rotation ticks, each row followed by its count of ticks
The counts run from 0 to 743.
[ -1  -3 -16  27  -6   4  12  -7  -5  19  -9 -12  -1  -9  -4   1   1 -16
  -4   7  21   9   6   6  -1 -23  -1  -9  26  -4  11  10 -15  -3 -13  -7
   0 -12  10 -10  -2  -7   2  -5  -9  20 -16  -1  -3   3   2  -9  14 -20
 -28   2]
394
[-19  -7 -12  21  -9  14   0 -20   5  16   2 -10  13  -7   5   7   5 -27
  -7   0  18  -3   5  20  -4 -13  -8  -7  22   8  11  12  -5   2   3  -7
  -6  -6   3 -21  23  -4   9   2  -2   7 -19   1  -8   9   0  -3   4 -18
 -21  -4]
206
[ -1  -5 -15  30   9  -3   4  -6 -17   7  -2 -14   6 -15   1   2 -11 -15
  -1   3  19  20   5   0   0 -12   3  -1  34   0   9   7 -19  -8  -8  -4
   0 -15  16 -18   0  -4   4  -7 -13  15 -16   0  -3   6   1 -10   1 -15
 -27  -2]
24
[ -8  -3  -9  24   4   6   9 -12  -6  -9 -15  -3  -2 -10  -5   5   6   0
   3  -4  20  20   0  12  -7 -15   0   0  10   1   4   6 -10  -4  -8  -9
 -18 -17   7 -29   2 -10   6  -6 -14  13 -23   5   0   9   0 -15  -6 -21
 -31   1]
730
[ -7 -10 -20  18 -14  -6  16 -16  10   8   3 -10   1  -7  -8   9  -1 -15
   0   3  13  11   6   2 -11  -1   6   2  29   5   0  15  -7   5   0 -10
  -5 -12   1 -29   6   7   5  -8  -5  17 -23  -1  -7   2  -4  -8  15 -13
 -32   1]
655
[-10 -12 -19  15 -13 -11  13 -12   5  10   0  -8   3  -5  -3   4  -9 -13
  -2   4  10   3   7   2 -12 -11   7   1  23  11  -1  18  -3   5  -6  -9
  -6  -9   1 -29   6   7   5  -4  -8  16 -27   5 -13  12  -8  -6  10 -14
 -33  -2]
654
[ -8 -19 -10  19   3  -1   8  -8 -16   4 -13  -1   0   3   5  -5 -16 -14
  -5   1  19  19   1   6   0 -14   0   1  17  15  -4  17 -10   1  -4   0
  -8 -17   7 -23   6  -9  11  -6 -18   8 -20   2 -10  19  -7  -6  -8  -8
 -34  -8]
722
[-12  -9  -7  26   4  12   1 -13 -17  -8 -12  -1   2 -12   2  -5   0 -14
  -4   0  17  17   6  19  -3 -18  -4   4  14   1   0   2 -12 -10   1  -3
 -17 -14  14 -26  12  -7  14  -7 -12   7 -18   4  -4   9  -1 -15 -16 -17
 -29  -1]
364
[-11   3 -21  27  -4  16  11 -11  -3   3  -8  -9   2  -2  -8  -6   0  -9
 -13   6   2  20   5  -4  -8  -4   7 -11  17  -3   2   9 -25   4   1   1
  -7 -11   8 -21  11  -5  -8 -21 -11  10 -22   1   6   2   0 -13   0 -17
 -27   6]
519
[ -4 -14 -15  20  -4   1   2 -12 -15   8  -2 -10   2  -1   3  -8 -12 -12
  -7   6  23  18  11   8   5 -12   1   1  29  17   2  21 -12  -8   0  -3
   5 -12  16 -18  12  -8   9 -12 -17   6 -17  -1 -16   6   2  -8  -2  -9
 -17 -13]
357
[-20 -16 -25  19 -11  13  11 -11  -5  23   1  -5  -3  -3  -7   3  -2 -26
  -7   3  24   8  11  11 -10  -4  -2  -2  17  10  15  16  -8   8   4  -1
 -13  -5   6  -8   4  -9   7 -13 -11   6 -14   3  -4  15 -11   3  13  -8
 -21   1]
192
[-13  -8 -19  16  -2  14  18 -12  -1 -10   2  -4   2   2 -12   2  14  -5
 -14   2  20  18   8   9   2  -9   7   6  20   7   7  15 -17   2  -2  -4
 -16 -11  29 -24   2 -11  16  -8 -13  12 -21   1  -2  -5  11 -12  -2  -2
 -10 -11]
693
[-16  -8 -14  14 -18  10  11  -9  -4  -2 -11  -3   0   0  -5  -3   7 -10
 -19   5  10  -6   5  16  -7 -23  10 -16   8   5  -3  15 -11   5 -10  -8
 -11  -9  11 -19  15  -4   5 -11 -11  14 -27   3 -12  11  -5 -10   4 -17
 -30  -1]
63
[-23 -14 -24  20  -6  15  13 -11  -7  -2   3  -2   2  -7 -11   7   0 -19
 -11  -1  17   7   4  10 -14   3   6   0   6   1  10   8  -6   7  -1  -5
 -25 -11  15 -20   4  -8   8 -15 -11   7 -23   2   7  13 -15  -1   2  -7
 -24   0]
190
[-11  -8 -19  19  -4  13  17 -15   3  12  11  -7  -4  -4 -13   4   7 -17
  -6   7  26  18  12   9  -4  -2   0   2  28   8  15   5  -4  -5  -1 -10
  -8 -10   4 -26   4  -3   4  -6  -8  15 -14  -4 -10   8   0   3  19 -18
 -20  -4]
198
[-18  -6 -13  18  11  13  20  -7   2  12  -9  -3   7   4   1   1   1 -23
 -13  -1   4  22   4   7  -9 -11   1   5  18   3   4   5 -11   4  -6  -2
 -13 -11  -1 -27  11  -6   4   4  -9  17 -17   1  -5  16  -7   5   3 -10
 -37   4]
300
[-26  -9 -12  20  -3  24  12 -15   6   2   4  -2   6  -3 -14   7  14 -12
  -7   1  22   3   7  17 -11 -10   0  -1  17  11   7   5  -6   2  -3  -7
 -18  -8   1 -32  16  -8   1  -2  -6   8 -20   1  -3   9  10  -6   3 -16
 -18   1]
204
[-21  -8 -23  14  -7  11   2  -9 -13   4 -12  -1   8  -4  -4  -7  -7  -8
 -12  -5  17  15   7   0  -5 -22  -1 -10   8   6  15  17 -17  11   2  11
 -21 -11  15 -14  -3 -18   1 -15 -18   2 -14   9  11  18  -3 -13  -3  -6
 -19  -3]
612
[-17 -13 -16  15   0   6  12 -15   0  -1  -2   8  -3   2  -9 -11   3 -10
  -3   1  23  26  10   7  -5 -17  -6  14  23  15   0  12  -4  -4   1   3
 -12 -15   6 -34   8  -6   4   1 -14   3 -14   6 -11  10   6  -8  -5 -11
 -15  -6]
3
[ -7 -10 -18  11 -15 -11   1 -16  -5   6   4  -3  -2  -7  -4   3 -11 -12
   0  -4  22  11   6  -1  -8  -8   3 -12  20   9   9  12  -5  -2  -3  -6
  -8 -15   3 -29   0  -3   2 -13 -16   9 -20  -1  -6  20 -14  -9  12 -20
 -32  -7]
284
[ -7  -4 -12  26  -1   7  16  -3  -4  -4 -11  -2   1  -7  -9   3  10 -10
 -13   2  11   1   2  12  -5 -23   8 -10  14  -7   9   5 -13   2 -19 -10
 -16 -13  16 -22   0  -7   6  -2 -11  22 -25   4  -1  10  -3  -8   1 -18
 -28   5]
396
[-15  -6 -15  15   7  -1  19 -11   0  15 -15  -5  10   2   7   8  -3 -19
  -8  -1   7  12   4   8  -8 -16   3   3  14  10   3  16 -10   2  -8  -7
 -11 -10   1 -28  11  -3   3  10  -9  19 -18   5 -13  18 -12  -1   6 -11
 -33   2]
301
[ -7 -11 -14  37  14  11  14 -12   1   1   0  -6  10 -11   0   4  -3 -17
  -6   3  18  17   3   6   0 -11   4   5  29   2   9   8 -14  -8  -7  -6
  -5 -12  23 -25   7  -5  10   2  -9  17 -22  -4  -6   1   9  -4  -7 -12
 -13  -3]
464
[-11   3 -18   6 -13  -4  -6 -14  -7  15 -10  -5   7  -4  11  -9  -3 -18
 -12  -4   4  10   8   6  -1 -26  -7 -16  14   1   9  11 -15   1   3   7
  -5 -10   7 -22  13  -6   4  -5 -10   9 -16   4  -3  14 -14 -17   2 -23
 -34  -5]
508
[-15 -21 -23  30  -3   2  10  -8  -3  19  -3   2   5  -9   1  -9 -15 -25
  -4   4  19  10   9   4  -8 -20  -5  10  27   9   1  18  -7   3  -1   8
  -6  -4   9 -16   6   2   9   2  -9   5 -19   8  -5  15  -2  -4  -8  -6
 -13   0]
457
[-17  -1 -14  22   4  12  15 -11   5   3  -9   0  14  -2  -7  -7   9  -5
  -9   2   9  20   9   4  -1 -23  -5   8  27   5   3  13 -20   5  -5   5
  -6 -12  11 -30   8  -5   2   3  -9  13 -21   9  -1  -5  20 -14  -7 -12
 -12   1]
236
[-19  -4 -10  12   2  20   3  -7  -7  -1  -6  -5   5  -4  -7  -1  17 -14
  -8  -5  19  16   7  15   6 -19  -4  -2  23   5   4   1 -16   4  -1  -2
 -21 -19  12 -21   5 -18  12  -5 -12  11 -15  -1   6   1  14 -10   1 -10
 -29  -3]
135
[-17 -15 -24  28 -14  -2   2 -15  -5   8  -1  -5   8 -18  -1   0 -12 -20
   3   1  17   3  10  10 -12 -12  -4   7  19   3   4  17  -6   0   6  -1
 -13  -2  16 -19   9   6  15  -7  -6   2 -21  11  -1   8  -8 -18  -8 -11
 -16  -2]
453
[-13 -11  -5  20   8  14   7  -2 -13  -2  -6  -7  10  -2  -4  -1   6 -10
 -13   1  17   7   4  14   8 -23   6  -3  27  11  -4   8 -12  -1 -11  -8
  -5 -20  17 -22   8 -11  11   0 -12  15 -25  -2  -9   7  11   0  -5  -4
 -24  -8]
131
[ -8  -6 -15  31   5  12   4  -6 -10  10  -7  -9   1 -16  -7  -4  -2 -16
   0   1  20  17   7  10  -2 -17  -5  -3  27  -7  10  -1 -15  -4  -6  -4
 -13 -15  10 -13  -5 -10   7 -12  -9  11 -17   2  11   1   9 -11   1 -19
 -27   7]
29
[ -8  -7 -29  18 -14  -6  13 -13   5   7   8 -10  12  -8  -6   6  -1 -16
 -14   4   7   2   9  -5  -4  -8   9  -3  28   4   8  18 -13   8  -2  -8
  -5  -6  22 -24   6   7  10  -3  -7  22 -26   2  -5   0  -8  -8   8  -8
 -17  -5]
321
[-27  -9 -10  20  -4  23   5 -16   7  11   2  -2  11  -3  -5   5   8 -19
  -8  -2  20  -3   6  18  -7 -18  -8  -5  19  12   7  16  -6   5  -3  -5
 -12  -7  -3 -23  21  -8  -1   1  -7   8 -17   5  -8  12   7  -3   4 -14
 -17  -1]
205
[-19  -3 -24  26  -4  17  14 -17  -2  -2   8 -10   3  -9 -14  11   2 -13
 -12  -1  16  14   5   0 -12   8   8  -8  14  -1  15  11 -15   5  -2  -2
 -14  -9  11 -22   8 -12 -11 -18 -12   8 -22  -2   6  11  -5  -7   8 -12
 -14   2]
185
[ -8  -4 -20  17 -12   0  -4 -11  -6  14 -11  -8   5  -3  10 -11  -9 -18
 -13   0   3  13   4  -1   1 -15  -2 -11  22   1   1  14 -23   7   6   5
  -3 -12  10 -12  10  -5  11 -15 -12   8 -19   0   1   3  -9 -11  -1 -14
 -38  -2]
156
[-11  -2 -14  -1  -9  -2  -3 -11  -4  16  -7  -4   6   0   5 -10   3 -16
  -5  -6  17  18  12   4   8 -28 -11  -5  29  13  12   4 -11   0   2   6
  -6 -19   5 -24   6  -9   7  -1 -12  10  -9   2  -2  11   4 -11  10 -16
 -30 -10]
142
[-16  -5 -18   9  -8  14  -5 -18  -4   9   4   0   4  -3   1 -11   8 -22
 -13  -2  23  20  13  12   7 -15 -12   0  24   6  19   4 -13  -3  12   8
  -9 -12  16 -21   7 -11  14  -4  -9   0 -10  -2   2   3   4 -11   2 -13
 -14 -12]
701
[ -8   2 -21  21 -10   8  12 -20   3  -6  -9  -1  -2  -9  -2   0   8 -12
  -7  -3  11  19   6   8 -11 -10   0  -7   3 -12  17   9 -14  -1  -2  -2
 -21  -5  16 -26   1  -5   7  -8 -10  12 -18   3   5   4 -12 -19  -2 -22
 -26   3]
171
